One turning vector, and how many steps it has turned:
The counts run from 0 to 587.
95; 87; 103; 123; 73; 115; 122; 111; 81; 116; 115; 93; 122 | 402
81; 98; 87; 121; 74; 106; 108; 117; 85; 122; 114; 93; 129 | 61
124; 80; 76; 90; 74; 122; 110; 107; 91; 114; 84; 96; 104 | 304
97; 104; 107; 136; 115; 100; 116; 84; 113; 130; 116; 84; 81 | 460
84; 114; 113; 88; 88; 96; 118; 130; 115; 111; 79; 96; 93 | 339
67; 96; 109; 114; 109; 84; 128; 94; 98; 91; 94; 78; 130 | 91
134; 87; 73; 113; 107; 115; 112; 83; 84; 106; 95; 96; 112 | 213
100; 87; 78; 89; 116; 105; 90; 75; 81; 127; 103; 85; 91 | 556
92; 120; 75; 73; 111; 116; 95; 88; 102; 110; 94; 84; 123 | 531
126; 84; 107; 90; 120; 106; 133; 79; 93; 87; 93; 92; 124 | 268
84; 112; 117; 86; 77; 107; 132; 116; 96; 95; 88; 102; 128 | 341
99; 133; 83; 107; 85; 109; 126; 88; 95; 106; 86; 99; 126 | 201
90; 92; 74; 139; 98; 78; 112; 121; 92; 113; 85; 110; 120 | 151
103; 87; 99; 113; 115; 106; 107; 107; 73; 129; 122; 97; 126 | 68
102; 130; 70; 99; 98; 108; 106; 115; 123; 113; 76; 78; 96 | 534
122; 117; 80; 145; 113; 97; 117; 97; 111; 118; 98; 89; 88 | 546
80; 104; 102; 108; 106; 89; 132; 120; 105; 90; 93; 61; 88 | 510
92; 97; 106; 113; 81; 108; 136; 90; 128; 103; 89; 78; 82 | 370
81; 110; 123; 98; 95; 102; 127; 114; 98; 98; 95; 100; 145 | 6
84; 98; 93; 125; 118; 77; 108; 119; 101; 127; 81; 125; 96 | 576
78; 98; 108; 123; 103; 82; 127; 113; 114; 87; 91; 80; 118 | 90
75; 99; 112; 53; 96; 104; 113; 112; 86; 111; 91; 95; 122 | 336
114; 96; 90; 91; 96; 131; 117; 113; 122; 97; 96; 66; 99 | 23
87; 78; 79; 107; 111; 103; 93; 94; 131; 132; 83; 94; 88 | 46
103; 79; 90; 137; 101; 106; 125; 77; 113; 103; 102; 81; 106 | 462
102; 106; 97; 81; 99; 98; 121; 88; 126; 100; 72; 86; 74 | 278
63; 111; 96; 107; 96; 76; 110; 98; 83; 132; 96; 105; 87 | 569
110; 95; 84; 96; 119; 117; 106; 120; 132; 102; 86; 84; 112 | 443
102; 122; 79; 84; 118; 105; 100; 125; 126; 114; 90; 84; 97 | 107
101; 125; 100; 112; 101; 117; 111; 97; 118; 118; 111; 65; 73 | 454
105; 98; 82; 80; 129; 98; 93; 121; 71; 123; 104; 100; 110 | 160
92; 95; 101; 130; 97; 104; 128; 77; 129; 100; 100; 80; 95 | 35
92; 91; 95; 94; 126; 81; 104; 106; 87; 133; 86; 129; 99 | 240
83; 103; 114; 115; 106; 92; 130; 113; 132; 97; 81; 97; 121 | 431
105; 86; 71; 79; 92; 108; 111; 80; 64; 115; 98; 86; 89 | 220
103; 48; 101; 101; 115; 97; 114; 117; 105; 99; 94; 79; 105 | 413
94; 142; 88; 83; 104; 124; 100; 96; 96; 119; 111; 80; 119 | 111
109; 105; 109; 94; 139; 112; 107; 121; 124; 125; 101; 97; 114 | 15
125; 97; 79; 97; 101; 118; 105; 110; 105; 135; 79; 106; 82 | 302
99; 97; 76; 96; 91; 92; 114; 96; 100; 114; 88; 86; 57 | 223
108; 59; 83; 100; 110; 108; 105; 109; 79; 100; 105; 83; 123 | 73
84; 87; 71; 87; 89; 95; 103; 75; 70; 109; 95; 78; 93 | 561
103; 56; 103; 112; 98; 87; 133; 98; 87; 106; 86; 107; 105 | 322
82; 116; 101; 87; 119; 87; 112; 115; 87; 114; 114; 67; 81 | 508
102; 131; 116; 83; 101; 102; 124; 111; 69; 113; 107; 95; 112 | 257
113; 92; 100; 90; 92; 117; 127; 97; 118; 98; 91; 68; 82 | 364
88; 129; 108; 92; 95; 100; 118; 63; 102; 125; 88; 115; 104 | 288
75; 111; 111; 103; 133; 84; 117; 77; 94; 102; 105; 91; 126 | 519
121; 118; 77; 133; 95; 110; 126; 93; 102; 107; 86; 106; 114 | 206
95; 102; 98; 117; 109; 83; 138; 97; 82; 80; 94; 79; 110 | 176
100; 112; 113; 114; 125; 80; 134; 115; 94; 103; 98; 82; 82 | 174
104; 93; 92; 141; 96; 93; 116; 132; 100; 125; 101; 99; 103 | 65
89; 132; 111; 106; 101; 102; 119; 80; 116; 133; 91; 118; 94 | 289
74; 114; 120; 114; 114; 94; 121; 121; 133; 113; 94; 92; 104 | 430
107; 136; 77; 128; 90; 109; 116; 106; 114; 111; 88; 81; 86 | 540
98; 115; 80; 72; 124; 117; 94; 103; 104; 115; 97; 85; 127 | 105
96; 86; 86; 89; 101; 115; 90; 107; 123; 143; 82; 114; 92 | 387
100; 105; 92; 99; 91; 94; 132; 117; 70; 80; 97; 68; 106 | 170
81; 110; 91; 116; 87; 102; 97; 125; 112; 139; 99; 93; 91 | 58
98; 129; 89; 115; 90; 120; 114; 92; 90; 98; 119; 72; 121 | 116
125; 94; 74; 99; 108; 115; 104; 72; 73; 117; 102; 98; 114 | 214
86; 86; 89; 92; 118; 111; 91; 62; 106; 130; 105; 97; 116 | 44
99; 52; 98; 88; 104; 102; 114; 110; 91; 104; 104; 81; 114 | 414
91; 83; 123; 107; 109; 92; 124; 92; 77; 133; 112; 113; 82 | 319
103; 83; 107; 123; 75; 93; 132; 110; 92; 113; 93; 95; 72 | 315
82; 96; 98; 121; 116; 82; 128; 95; 100; 83; 85; 79; 122 | 517
112; 97; 90; 131; 105; 110; 122; 70; 86; 105; 111; 80; 129 | 122
97; 107; 108; 121; 110; 79; 139; 114; 96; 79; 92; 78; 93 | 175
77; 75; 99; 77; 89; 98; 119; 113; 91; 89; 94; 69; 113 | 420
100; 127; 97; 90; 95; 126; 112; 88; 93; 112; 123; 63; 107 | 452
90; 82; 102; 123; 85; 110; 122; 72; 121; 109; 85; 100; 122 | 377
98; 150; 90; 108; 104; 104; 109; 89; 93; 124; 98; 106; 106 | 203
105; 125; 77; 129; 82; 108; 122; 101; 106; 109; 94; 83; 104 | 541
120; 90; 108; 88; 127; 107; 121; 79; 78; 104; 102; 95; 121 | 269
87; 100; 81; 134; 81; 96; 115; 131; 100; 119; 96; 98; 118 | 486
94; 91; 81; 120; 95; 91; 110; 109; 86; 111; 91; 109; 136 | 152
101; 124; 76; 92; 90; 118; 109; 115; 116; 93; 89; 69; 125 | 109
93; 98; 92; 88; 129; 85; 117; 74; 91; 89; 82; 94; 128 | 183
96; 87; 82; 99; 131; 99; 96; 67; 89; 128; 106; 90; 87 | 130
82; 81; 72; 89; 91; 113; 93; 82; 101; 124; 95; 86; 125 | 49
94; 84; 87; 77; 104; 95; 110; 111; 76; 112; 80; 116; 133 | 244
116; 101; 92; 85; 116; 120; 113; 123; 123; 110; 98; 71; 90 | 22
99; 73; 88; 123; 109; 98; 105; 84; 123; 120; 88; 88; 91 | 467
134; 86; 107; 109; 121; 97; 141; 101; 100; 90; 86; 96; 109 | 267
123; 101; 76; 145; 100; 96; 120; 93; 103; 109; 99; 89; 104 | 547
90; 80; 105; 73; 103; 90; 116; 127; 117; 113; 75; 99; 95 | 333
83; 82; 80; 93; 118; 98; 84; 92; 111; 138; 93; 93; 82 | 472
86; 73; 68; 102; 90; 114; 97; 88; 117; 110; 83; 87; 114 | 48
88; 110; 105; 114; 144; 82; 112; 95; 119; 115; 87; 99; 102 | 521
95; 124; 100; 66; 107; 99; 107; 130; 82; 119; 91; 97; 92 | 252
112; 107; 120; 106; 97; 111; 137; 112; 97; 98; 93; 103; 142 | 347
103; 107; 95; 110; 92; 115; 116; 69; 101; 122; 86; 124; 135 | 293
105; 105; 84; 75; 117; 100; 101; 120; 66; 109; 101; 102; 122 | 586
124; 95; 111; 87; 124; 121; 123; 91; 92; 105; 108; 95; 136 | 354
120; 119; 124; 96; 117; 104; 137; 88; 76; 106; 109; 96; 117 | 263
118; 102; 103; 80; 129; 121; 106; 115; 118; 120; 105; 75; 90 | 21
88; 89; 110; 102; 106; 109; 110; 65; 104; 131; 100; 109; 117 | 379
139; 88; 69; 124; 100; 111; 118; 93; 99; 110; 83; 97; 99 | 212
91; 110; 104; 93; 104; 93; 127; 105; 71; 83; 112; 70; 111 | 171
118; 94; 102; 68; 103; 128; 113; 85; 96; 99; 103; 73; 114 | 360
91; 108; 97; 92; 148; 97; 96; 105; 116; 122; 90; 98; 114 | 100
85; 74; 106; 77; 126; 94; 108; 116; 100; 121; 103; 81; 79 | 417
111; 105; 94; 123; 136; 104; 110; 71; 96; 129; 116; 85; 93 | 124
99; 113; 106; 58; 121; 104; 110; 67; 101; 115; 93; 84; 86 | 276
120; 75; 65; 94; 85; 112; 111; 79; 80; 103; 88; 81; 98 | 219
117; 117; 88; 113; 101; 106; 115; 78; 81; 122; 103; 103; 126 | 208
119; 114; 125; 101; 131; 99; 129; 101; 81; 112; 106; 100; 97 | 264
109; 130; 117; 105; 113; 94; 138; 126; 89; 110; 106; 99; 81 | 259
84; 85; 72; 79; 103; 103; 94; 72; 89; 123; 100; 79; 103 | 135
93; 104; 100; 82; 139; 87; 113; 76; 92; 98; 93; 95; 121 | 184
101; 121; 102; 121; 96; 102; 125; 90; 131; 123; 72; 120; 89 | 290
83; 102; 95; 92; 94; 92; 113; 78; 69; 126; 101; 95; 82 | 227
108; 78; 82; 124; 109; 95; 112; 121; 83; 110; 104; 96; 136 | 493
92; 85; 97; 123; 96; 71; 126; 105; 97; 114; 71; 116; 101 | 236
122; 92; 85; 90; 121; 108; 99; 76; 77; 131; 104; 100; 92 | 215
101; 78; 122; 119; 113; 84; 124; 102; 95; 127; 101; 109; 74 | 320
91; 60; 106; 72; 98; 89; 119; 99; 91; 110; 83; 104; 123 | 329
118; 116; 127; 103; 131; 114; 121; 112; 110; 127; 103; 110; 107 | 350
61; 105; 121; 78; 112; 95; 111; 115; 109; 117; 107; 80; 87 | 423
97; 90; 98; 118; 124; 100; 95; 70; 100; 134; 109; 92; 103 | 465
112; 128; 81; 122; 85; 115; 125; 100; 102; 97; 104; 71; 114 | 115
105; 111; 85; 67; 127; 96; 101; 129; 77; 122; 100; 99; 104 | 587
128; 92; 106; 96; 112; 124; 127; 105; 104; 102; 96; 94; 140 | 353
123; 91; 85; 89; 90; 128; 103; 83; 88; 127; 87; 113; 126 | 299
91; 104; 98; 98; 76; 119; 105; 118; 81; 136; 120; 95; 111 | 397
102; 83; 97; 106; 124; 83; 131; 85; 101; 81; 78; 86; 118 | 182
105; 103; 94; 93; 121; 112; 103; 99; 108; 109; 103; 93; 148 | 439
72; 119; 97; 116; 96; 91; 101; 118; 99; 142; 102; 104; 95 | 484
98; 86; 100; 132; 75; 106; 126; 125; 91; 117; 110; 91; 107 | 401
101; 73; 80; 90; 101; 90; 117; 116; 86; 102; 70; 116; 127 | 243
122; 100; 97; 98; 130; 112; 111; 131; 131; 112; 93; 94; 107 | 16
101; 124; 105; 78; 112; 124; 105; 90; 97; 116; 122; 61; 102 | 26
120; 100; 112; 79; 143; 98; 118; 78; 90; 111; 99; 100; 97 | 270
113; 110; 98; 103; 113; 108; 105; 83; 110; 148; 93; 126; 104 | 295
74; 111; 117; 72; 98; 97; 120; 128; 109; 113; 84; 97; 93 | 338
101; 65; 107; 105; 119; 105; 111; 104; 72; 118; 118; 92; 116 | 409
76; 95; 71; 90; 105; 89; 94; 89; 109; 127; 88; 77; 71 | 137
105; 59; 106; 117; 104; 106; 119; 108; 83; 106; 115; 86; 121 | 408
100; 105; 86; 103; 141; 98; 101; 113; 129; 111; 80; 97; 111 | 101
105; 94; 72; 85; 101; 98; 120; 128; 73; 96; 91; 75; 112 | 164
115; 128; 93; 132; 112; 102; 117; 99; 110; 120; 109; 79; 83 | 119
99; 108; 105; 65; 123; 100; 117; 84; 112; 114; 79; 84; 72 | 277
86; 86; 100; 101; 109; 88; 113; 90; 76; 113; 86; 120; 129 | 238
88; 111; 113; 94; 84; 98; 130; 126; 113; 94; 70; 100; 115 | 340
122; 88; 99; 89; 124; 100; 122; 90; 120; 100; 75; 85; 84 | 272
96; 116; 126; 109; 123; 102; 115; 122; 116; 127; 100; 110; 107 | 9
133; 91; 95; 89; 106; 121; 126; 109; 122; 92; 87; 76; 94 | 358
75; 97; 77; 128; 79; 82; 119; 112; 99; 115; 81; 100; 109 | 145
76; 104; 105; 97; 105; 87; 131; 96; 79; 84; 106; 67; 119 | 512
109; 115; 94; 95; 97; 98; 127; 140; 98; 101; 80; 98; 88 | 254
103; 86; 87; 133; 107; 94; 112; 136; 97; 115; 94; 100; 118 | 492
100; 110; 93; 95; 113; 84; 119; 136; 88; 105; 93; 72; 72 | 168
81; 112; 109; 101; 146; 83; 109; 87; 111; 111; 98; 98; 112 | 520
99; 75; 88; 109; 97; 108; 111; 96; 134; 122; 78; 110; 104 | 382
77; 97; 88; 133; 89; 76; 119; 110; 95; 109; 77; 110; 102 | 571
103; 90; 73; 83; 114; 99; 97; 121; 66; 118; 102; 94; 128 | 159
